In the data rows, zero lies at 7.5, halfway between 7 and 8.
Some points, each followed by its number:
[0,9,4,9,9,3,0,10,9,0,11,4,7,0,3,4,3,6,5,4,3,8,3,2,4,5,3,0,4,2,3,6,8,4,2,5,5,2,1,
 5,4,3,4,6,2,1,1,2] 0
[7,9,9,11,15,7,15,10,8,8,14,13,12,15,11,7,7,12,12,12,6,14,12,11,9,12,12,13,7,14,7,8,15,11,9,9,15,14,15,
 15,10,15,11,7,11,8,6,11] 1
[1,10,5,4,7,4,10,1,9,2,4,3,2,9,2,3,5,5,3,0,1,7,4,5,3,7,6,7,4,7,4,5,2,3,2,6,10,0,3,
 5,5,8,4,3,6,3,0,0] 2
[15,12,7,12,5,11,5,8,8,6,9,12,12,5,8,12,9,11,8,2,9,10,11,8,7,7,8,11,7,10,15,9,8,6,10,8,6,8,10,
 7,5,6,8,7,7,7,9,5] 3
[12,9,11,10,12,9,15,14,7,9,12,13,15,15,13,11,10,7,11,12,11,11,11,12,11,11,13,10,9,15,14,14,12,14,12,9,14,15,11,
 11,9,14,11,9,14,13,12,15] 4
[9,8,10,10,15,4,2,15,7,15,8,5,9,13,14,6,15,8,11,15,11,6,8,10,12,12,14,10,12,8,5,15,9,7,10,10,6,5,10,
 10,15,12,14,11,7,7,15,5] 5
[6,13,5,12,8,7,0,15,15,6,15,7,11,0,5,5,7,9,8,6,6,13,5,4,5,7,6,3,6,3,6,8,13,4,3,7,12,3,4,
 9,8,4,6,11,2,2,4,1] 6
[15,9,8,9,5,15,8,8,10,15,10,15,11,7,7,12,12,13,11,10,10,10,11,10,12,8,10,9,13,9,10,5,10,9,10,13,15,11,13,
 14,10,5,8,14,9,7,9,10] 7
[15,7,8,8,9,15,10,8,8,15,12,15,13,11,9,11,15,13,13,15,10,10,10,11,15,11,12,9,15,13,6,6,10,11,9,13,15,15,12,
 15,13,8,8,15,10,11,9,12] 8
[5,3,8,7,15,2,3,5,4,15,4,3,4,11,11,4,10,6,10,15,6,4,6,8,9,9,8,9,8,5,2,8,5,6,6,15,4,4,9,
 8,13,9,9,6,4,10,14,3] 9
[6,7,8,10,11,5,10,10,5,6,11,8,12,11,10,6,9,7,6,11,5,9,7,7,9,8,9,6,8,11,8,11,11,11,7,6,12,15,8,
 9,7,12,9,6,11,10,10,10] 10
[5,6,6,5,2,7,7,6,7,5,6,6,4,3,3,6,5,6,5,3,6,15,6,7,6,6,6,5,6,6,5,5,6,5,5,6,6,3,5,
 6,4,5,6,6,6,4,4,6] 11
[15,9,11,9,14,15,15,9,10,6,11,12,13,7,9,11,8,11,13,13,10,10,11,13,11,8,10,12,8,11,15,9,10,12,12,9,10,15,10,
 6,9,10,8,10,15,14,15,15] 12
[15,15,10,15,12,12,13,15,15,7,15,12,15,8,8,11,8,14,13,11,12,15,11,10,10,8,10,10,8,10,15,11,15,9,10,11,14,15,13,
 11,11,10,10,13,11,8,11,13] 13
[12,7,8,7,6,10,8,5,4,4,8,11,8,5,6,10,6,9,8,6,5,7,10,8,7,7,7,8,6,8,13,5,7,7,8,0,7,12,9,
 6,5,7,7,5,9,7,10,8] 14
[6,5,7,7,13,7,11,8,9,10,8,15,7,10,11,6,8,7,10,13,9,7,7,8,10,8,8,7,9,8,5,6,9,9,8,9,8,10,9,
 10,12,9,8,9,8,10,9,11] 15
[14,10,5,11,9,9,13,8,11,10,13,15,12,14,8,12,4,13,11,7,7,15,15,14,6,10,10,13,7,11,11,6,15,9,10,7,11,11,15,
 15,6,15,12,7,8,6,6,8] 16
[8,6,10,6,3,7,8,9,11,6,8,7,7,4,6,8,5,8,7,6,10,8,9,10,6,7,15,7,7,6,7,5,9,7,8,7,4,6,10,
 7,5,7,8,8,5,6,6,9] 17
[3,6,5,4,4,9,6,2,3,4,5,5,3,5,4,4,4,6,4,3,2,5,6,6,5,6,4,5,4,5,3,4,5,4,3,5,6,3,5,6,3,7,6,5,5,5,2,3] 18
[4,6,5,7,2,5,0,6,4,2,6,5,6,0,3,5,5,5,0,2,3,6,5,3,5,5,4,3,5,3,4,5,7,4,3,5,4,2,3,4,3,3,4,6,2,3,2,1] 19
[15,10,9,10,10,14,11,1,8,9,5,12,9,12,9,13,9,12,8,6,9,9,12,9,7,8,8,15,8,9,15,5,4,15,11,10,8,11,12,
 7,8,9,8,6,11,11,11,8] 20
[4,6,8,10,6,2,6,11,8,10,12,10,9,15,10,8,7,15,9,7,8,6,11,9,6,10,9,7,8,9,3,9,8,9,10,6,8,5,12,
 15,6,11,12,7,4,5,3,8] 21
[3,4,6,5,3,4,1,4,2,6,4,4,3,3,6,5,6,5,4,4,4,4,5,5,6,6,4,4,5,4,3,5,5,5,5,4,3,2,5,5,4,4,5,5,3,5,5,3] 22
[4,12,10,0,13,8,15,14,15,9,11,6,9,15,9,9,8,7,8,12,14,12,8,10,7,9,11,10,10,10,6,10,13,11,10,11,13,7,10,
 11,12,13,4,13,11,9,5,14] 23
[1,7,9,1,6,4,9,15,15,10,9,3,4,6,8,6,7,5,7,11,14,6,6,8,8,8,8,4,10,6,1,9,12,9,8,7,3,0,8,
 8,10,6,10,11,6,7,6,10] 24
[5,12,8,10,15,10,15,9,15,7,9,5,8,15,11,9,8,7,9,10,13,11,7,9,9,10,10,13,8,9,9,10,8,11,9,9,12,12,9,
 8,14,13,8,10,13,15,8,12] 25
[0,8,9,7,4,4,13,15,15,6,11,4,5,6,6,6,4,4,8,9,14,10,5,8,6,8,6,4,8,5,0,5,15,8,7,8,6,3,9,
 9,9,7,11,13,6,5,1,13] 26
[10,7,9,7,11,8,11,7,2,5,7,9,13,12,11,10,11,7,9,10,8,6,9,7,11,8,10,8,9,14,15,14,5,13,10,8,9,15,5,
 6,7,10,8,5,15,14,13,15] 27
[2,5,6,7,7,2,4,5,3,4,8,6,6,9,7,4,4,6,6,6,3,7,7,5,6,7,5,5,5,5,2,4,8,6,4,5,6,3,7,9,5,8,7,4,3,5,2,4] 28
[4,6,7,11,15,8,8,6,15,10,7,6,6,15,12,9,6,7,6,9,15,8,8,7,8,11,7,11,8,6,6,4,9,2,9,8,6,7,12,
 7,15,8,8,9,8,15,7,12] 29
[1,5,5,3,5,4,6,2,2,0,3,2,2,4,4,3,4,4,4,5,1,4,3,5,6,6,5,3,4,4,2,5,4,4,2,6,6,3,2,3,5,6,5,4,5,4,4,2] 30
[15,11,10,8,1,15,11,10,12,15,8,15,10,7,7,14,11,13,10,7,14,11,14,10,9,8,10,13,11,8,13,5,9,6,13,12,12,7,15,
 12,9,6,9,14,8,6,10,11] 31
[2,5,7,5,2,4,4,6,4,6,5,5,5,4,6,5,7,4,5,7,6,4,4,4,6,7,5,3,7,5,1,6,5,6,4,7,6,3,3,
 15,6,4,5,8,5,5,3,5] 32
[0,9,7,5,5,4,13,11,15,3,8,0,2,6,5,4,5,3,5,8,11,9,2,6,5,7,8,4,7,5,0,7,9,6,4,8,7,0,3,
 6,9,7,9,11,6,5,1,8] 33
[0,4,5,1,0,2,0,6,2,7,3,4,4,5,5,5,8,4,4,3,4,2,3,4,5,6,6,2,7,5,0,8,5,6,4,5,5,0,3,6,4,4,6,5,3,3,0,2] 34
[5,8,9,8,8,7,13,13,8,6,10,6,7,10,10,8,7,6,9,9,14,8,7,9,8,8,10,6,9,8,7,9,11,11,10,8,6,9,9,
 7,9,9,10,10,11,10,7,15] 35
[7,10,8,7,12,10,15,11,15,7,10,6,9,10,6,6,9,9,9,10,11,9,6,8,10,8,9,7,8,10,8,9,11,11,8,9,13,11,6,
 8,10,9,7,13,10,9,6,12] 36
[15,10,9,9,4,15,9,11,13,15,10,15,10,7,7,13,12,13,11,10,12,10,12,10,11,8,10,10,13,10,10,6,10,10,11,13,15,9,15,
 14,9,6,9,15,10,8,7,13] 37
Which point above is nearest to each new point by angle? Its number follows each.
[1,8,5,8,4,2,3,9,8,4,8,3,4,1,4,3,5,5,6,7,6,7,3,5,6,6,5,3,6,4,3,6,9,5,4,6,5,3,2,6,7,4,7,7,4,3,9,4] >> 0
[12,7,10,8,10,9,4,10,8,15,6,8,7,9,11,8,14,9,10,15,12,7,9,9,11,9,10,10,11,6,5,9,7,7,9,11,6,4,11,
 10,14,8,11,12,6,7,15,7] >> 5
[6,9,6,7,15,6,14,4,6,10,8,7,7,15,9,5,8,8,9,11,4,9,8,10,8,10,10,11,7,10,5,8,7,8,5,9,13,8,10,
 11,11,15,10,6,10,9,10,5] >> 1
[1,7,5,11,15,5,6,5,15,10,6,2,5,11,10,5,6,5,7,6,10,7,5,5,6,8,4,8,6,4,4,5,7,7,6,6,5,4,7,
 5,11,6,6,6,6,13,3,6] >> 29
[12,7,9,9,9,11,8,5,9,10,5,8,6,7,8,9,7,9,9,8,10,6,10,9,8,8,7,14,7,6,11,5,6,6,9,8,4,8,11,
 5,9,1,7,7,6,11,11,8] >> 20
[15,5,13,7,15,15,15,4,4,8,10,15,15,6,11,12,9,15,15,15,8,8,11,14,15,7,9,13,7,15,15,8,9,14,12,10,13,15,9,
 5,10,12,5,8,15,15,15,15] >> 12
[2,5,6,6,14,6,9,1,3,3,4,3,6,9,10,4,6,6,8,8,5,4,4,5,8,7,6,6,6,8,6,7,4,10,5,6,7,11,3,
 5,9,8,4,5,9,11,7,9] >> 30
[8,13,9,12,9,7,7,15,15,7,13,7,13,8,9,8,11,9,9,9,12,11,9,7,8,9,10,8,9,9,13,15,13,10,10,8,10,9,8,
 8,9,7,10,11,10,9,9,9] >> 13
[5,9,6,10,8,6,4,10,11,3,10,4,8,2,6,4,6,7,7,6,7,9,5,4,7,6,5,5,6,4,5,6,10,5,5,7,7,6,4,
 6,7,4,6,8,6,6,4,4] >> 0
[10,9,10,8,13,10,15,11,11,4,11,7,10,8,8,9,7,6,11,14,10,10,7,8,10,8,8,8,9,11,13,8,10,12,3,10,12,15,6,
 5,11,9,8,8,15,14,12,15] >> 12
[15,8,9,7,3,13,10,4,5,6,5,11,8,3,7,11,7,10,8,5,8,7,12,10,8,5,7,11,8,9,15,5,6,7,9,0,5,12,10,
 5,5,7,6,6,10,6,12,10] >> 14
[9,8,8,6,7,7,9,7,1,3,7,9,11,8,9,8,8,7,9,8,6,6,8,7,9,7,8,7,8,11,13,12,6,11,9,7,8,15,5,
 5,5,8,6,5,12,9,12,10] >> 27
[1,12,8,11,15,5,13,10,13,8,6,5,12,15,14,14,14,6,5,8,14,8,8,8,7,13,14,13,9,12,8,15,6,13,12,9,11,5,7,
 9,10,15,11,8,13,15,5,10] >> 25
[8,4,7,5,3,6,2,3,1,7,3,7,5,3,7,6,7,6,6,5,5,4,7,6,7,6,5,7,7,5,8,5,4,4,11,7,1,5,6,
 5,5,4,6,4,5,6,10,3] >> 22
[0,5,7,5,5,3,8,8,10,5,6,3,3,7,6,4,5,4,6,6,9,8,5,5,5,6,4,6,6,3,0,5,9,6,4,6,5,6,6,
 7,8,7,6,8,3,6,3,6] >> 33
[11,14,9,12,5,12,13,13,15,8,12,9,10,8,5,10,9,11,9,8,12,15,9,9,8,8,10,10,9,9,11,9,12,8,9,10,13,9,10,
 9,10,8,9,13,10,8,6,15] >> 13
[6,7,8,7,7,4,2,10,4,12,5,6,8,11,11,8,13,6,6,9,8,5,8,8,8,9,11,9,9,10,1,14,5,8,9,7,4,3,8,
 8,9,9,10,7,7,7,13,4] >> 5
[3,7,5,9,5,6,0,10,0,8,7,7,7,6,6,5,8,7,6,5,6,7,5,5,6,8,6,4,7,5,2,8,7,6,5,6,8,1,6,
 9,7,4,7,8,3,4,2,3] >> 34
[4,7,9,8,11,2,4,14,8,15,6,3,7,11,12,6,13,5,8,15,11,4,6,8,9,10,11,7,11,8,3,14,7,6,8,9,4,1,8,
 9,13,9,13,10,7,7,15,6] >> 5
[9,9,8,8,2,9,9,8,8,4,8,9,9,6,7,10,6,7,7,5,10,8,10,6,6,7,7,8,8,7,11,8,7,7,9,8,5,8,8,
 7,5,7,9,8,15,6,8,8] >> 3
[8,13,7,10,7,9,11,10,14,5,9,6,8,5,5,6,6,9,6,5,9,11,7,7,7,7,8,9,7,6,9,8,11,6,6,9,10,5,7,
 6,7,7,8,9,8,5,5,6] >> 6
[4,9,7,9,10,4,5,8,6,7,6,6,9,15,10,9,11,6,5,4,8,6,8,6,6,9,10,9,8,11,8,14,5,10,9,0,7,4,6,
 8,6,10,9,5,8,12,6,5] >> 21
[8,4,7,7,3,6,6,3,0,3,6,9,6,4,7,7,3,7,7,3,3,7,10,7,6,6,5,10,5,5,7,2,7,5,6,5,5,7,9,
 8,3,14,6,4,5,4,5,5] >> 18
[2,13,5,7,15,7,15,4,8,5,5,4,7,15,7,5,9,7,5,6,5,8,4,7,6,9,10,11,5,10,6,11,4,9,4,8,14,5,4,
 6,9,14,8,5,11,9,4,3] >> 2
[11,8,9,9,7,10,8,11,12,13,8,11,7,8,9,11,9,9,9,9,13,8,9,10,9,8,9,8,11,9,9,15,9,9,10,10,8,7,12,
 9,10,6,10,11,9,9,8,12] >> 37
[6,6,7,7,3,5,4,9,4,6,5,7,9,6,7,8,8,6,6,5,6,6,7,5,7,7,7,4,8,8,7,10,5,8,7,6,5,6,5,
 6,5,6,7,6,7,6,7,7] >> 34
[11,9,10,8,12,8,12,9,9,14,7,9,8,12,9,9,9,9,10,12,8,9,10,11,9,9,11,13,10,9,10,9,8,7,15,10,7,7,13,
 10,11,12,12,8,9,6,13,7] >> 5
[7,6,7,8,7,6,4,8,2,10,7,9,11,11,11,8,9,7,8,8,7,6,8,11,10,8,9,6,9,11,9,11,6,11,9,7,9,11,7,
 9,7,8,7,7,8,10,8,8] >> 27
[9,8,7,9,6,8,6,9,10,3,9,6,8,0,4,6,6,7,7,6,7,9,7,6,7,7,5,5,6,5,8,5,9,7,5,7,6,8,6,
 5,7,4,6,8,7,7,7,6] >> 0
